Each row is where one point has got to under a steady rotation. How many ticks took it there?
The counts run from 0 to 529.
[142 135 156 124 104 157 100 121 136 102 130 146 135 110 114  56 125 131
 133 187 118 109 182 143 112 149 147 113 121  97  68 120 121  90 115 155
 144] => 174
[143 108 146 138 168 183 186 138 152 118 139 156 109  89  96  75  99 160
 173 135 146 118 162 110 118 155 128 116 163 137 126 144 144  96 139 138
 130] => 429
[ 74 118 106 179 110 133 106 143 146 157 145 141 142 136 184 111 137  98
 167 133 175 152 162 140 147 140 140 158 124  98  96 108 160 112 102 133
  97] => 402
[126 140  82 133 125 147 109 132 140 141 154 151  86 143 131  65 112 182
 143 151 172 150 136 155  98 126 140  95 159  86 118 107 130  96 108 117
 112] => 424
[ 94 119  69 158  91 130  90 151  86 137 172 143  97 138 142 109 138 144
 169 137 168 121 153 116 136 144 163 151 161 117 129 111 123 116  87 129
 137] => 321
[114 128  74 149  93 163  76 140 115 122 177 154  98 143 157 106 157 147
 152 168 160 124 170 112 149 134 144 128 127 101 131  93 122 114  92 117
 154] => 73
[123 113 150 158 148 194 142 108 133 123 108 160 106  90 127 103 125 147
 163 144 135 147 191 115 135 161 143 141 168 137 142 103 148 115 169 105
 162] => 245
[126 104 107 153 135 159 165 109 122 145 115 118 144 113 150 112  89 133
 141 166 136 125 174 131 128 172 158 159 178 120  69  86 126 119 133 106
  93] => 285
[117 117  42 128 156 151 169 150 150 129 150 152  97 125 125  76 119 158
 164 116 180 147 125 108 112 152 128 133 143 161 132 138 147 119 126 123
 119] => 297
[137 113 113 163 138 150 111 140 147 166 104 121  95 133 150 124  92 137
 171 157 153 121 147 127 130 159 160  89 185 134 172  82 140 108 124 143
 179] => 108
[131 113 135 159  76 156  99 116 105 139 137 112 130 104 153  92  98 141
 153 186 165 102 155 107 118 160 173 122 186 103 119 113 131 116 129 134
 140] => 189
[ 87 120  95 129 130  74 122 151 131 137 118 117 121 142 137  94 142 114
 175 134 156 182 143 162 168 124 153 104  92 120  71 134 139 105  97 143
 156] => 369
[114 128 150 169 137 114 148 140 144 132  84 152 163 111 143 113  92 100
 182 120 127 172 173 148 135 142 161 137 115 124  76  96 157 119 144 157
 140] => 116
[114 124  94 144 143 145  77 149 156 160 123 125  79 120 141  77 161 122
 171 142 165 151 131 138 140 143 146 109 170 138 175 144 162  92 114 131
 155] => 258
[116 103  97 149  90 109  73 142 104 124 166 115  98 153 113  84 165 128
 171 145 140 124 164 132 151 126 158 125 136 137 115 130 128 113 102 136
 194] => 472
[ 72 137 105 132 135 159 151 138 126 109  99 183 114  95 162 101 133 126
 153 125 165 180 178 127 140 147 158 163  94 138 114 111 155 120 125 117
 107] => 498
[105 108 179 155 150 133 160 132 125 120  98 153 135  99 121 116 108 118
 176 137 116 155 198 152 150 142 146 143 125 110  64 101 149  93 131 138
 120] => 117
[127 125  69 145 105 150 114 123 138 116 143 144 121 129 148  61 157 134
 163 129 170 179 132  86 119 145 131 124 143 135 134 135 152 139 170  95
 168] => 512
[100  84 163 153 127 108 176 129 127 146 156 113 119 121 101  99  94 148
 171 133 172 153 151 138 151 131 141  97 106 112  80 105 132 123 136 107
 161] => 350
[109  82  91 101 144 119 138 119 106 128 145 101  79 116 105  90 134 163
 151 162 161 138 152 141 166 139 157  99 157 132  95 135 115  94  94  89
 143] => 487
[113 135 140 124 104 140 130 113 105  83 125 169 124 109  95  50 151 144
 147 130 131 176 165 123 111 131 153 124 104 121  85 135 148 120 164 122
 173] => 479
[ 99 115 143 126 163 134 164 147 118 115  92 164 133  77 143 126  79 128
 183 135 146 171 162 126 149 139 173 127 152 129  88 125 144  87 128 142
  97] => 100
[116 119 153 137 103 116  85 115 126 133 149 111 124 110  91  46 149 136
 151 166 136 130 157 160 115 119 153 110 151  95  93 155 140  89 117 136
 153] => 23
[128 139 112 107 124 118  88 120 124 119 124 129 103 120  87  29 148 155
 136 157 122 140 144 164 109 120 162  99 150 120  86 159 135  86 118 136
 149] => 24
[147 134 158 144 159 173 162 155 158 112 112 174 126  97 103  82  96 132
 169 138 136 123 169 120 116 150 134 122 137 148 119 148 145  83 131 184
 131] => 428
[ 99 105  57 116 144 147 173 144 117 116 157 146  96 113 116  90 148 151
 168 129 172 152 145 106 141 157 143 155 127 167 105 159 137 122 114 101
 124] => 49
[142 148 136 148 144 143 130 174 168 126 108 160 136 124 128  72 104 113
 168 131 141 134 153 135 116 140 138 106 117 139 125 137 157  89 123 207
 144] => 427
[145 150 121 142 105 150 112 132 120 128  86 148 122 126 143 111  77 139
 144 179 120 115 183 142 107 154 174 112 140 124 104  85 115 102 115 180
 151] => 324
[131 146 107 116 133 151 111 122 125 112 150 159 102 117 116  62 121 182
 134 164 130 131 164 145 109 129 139 117 172  77  83 120 121  78  99 118
 109] => 423
[ 79 102 127 154 113 103 150 169 120 143 141 142 120 104 125  97 125 115
 199 102 175 159 146 137 140 129 163 142 107 153 128 159 169 113 110 151
 140] => 466
[ 77  96 120 146 124 120 171 156 135 141 162 159  93 133 110  87 122 132
 182  92 187 170 158 142 131 122 153 125  77 137 118 129 159 127 100 133
 142] => 465
[148 100 155 161 109 133  95 130 128 145 117 100 120 135 120 105 128 111
 168 171 125 113 176 129 157 155 157  97 143 136 126 106 133 118 136 149
 214] => 357
[114 130  98 151 122 149 146 120 139 115 152 166 108 156 136  88 107 174
 160 112 165 183 152 127 106 124 135 106 119  88 112  61 131 137 151  91
 167] => 96
[137 107 148 137 172 165 143 119 176 155  99 121  94 122 104  88 105 137
 132 177 130 111 172 177 140 158 140  93 139 129 121 104 127  85 107 146
 145] => 141
[111 158  81 129 107 126  74 150 141 108 129 155 129 131 136  59 152 126
 151 159 134 137 153 149 124 129 159 134 131 103  76 145 143  85  91 163
 106] => 289
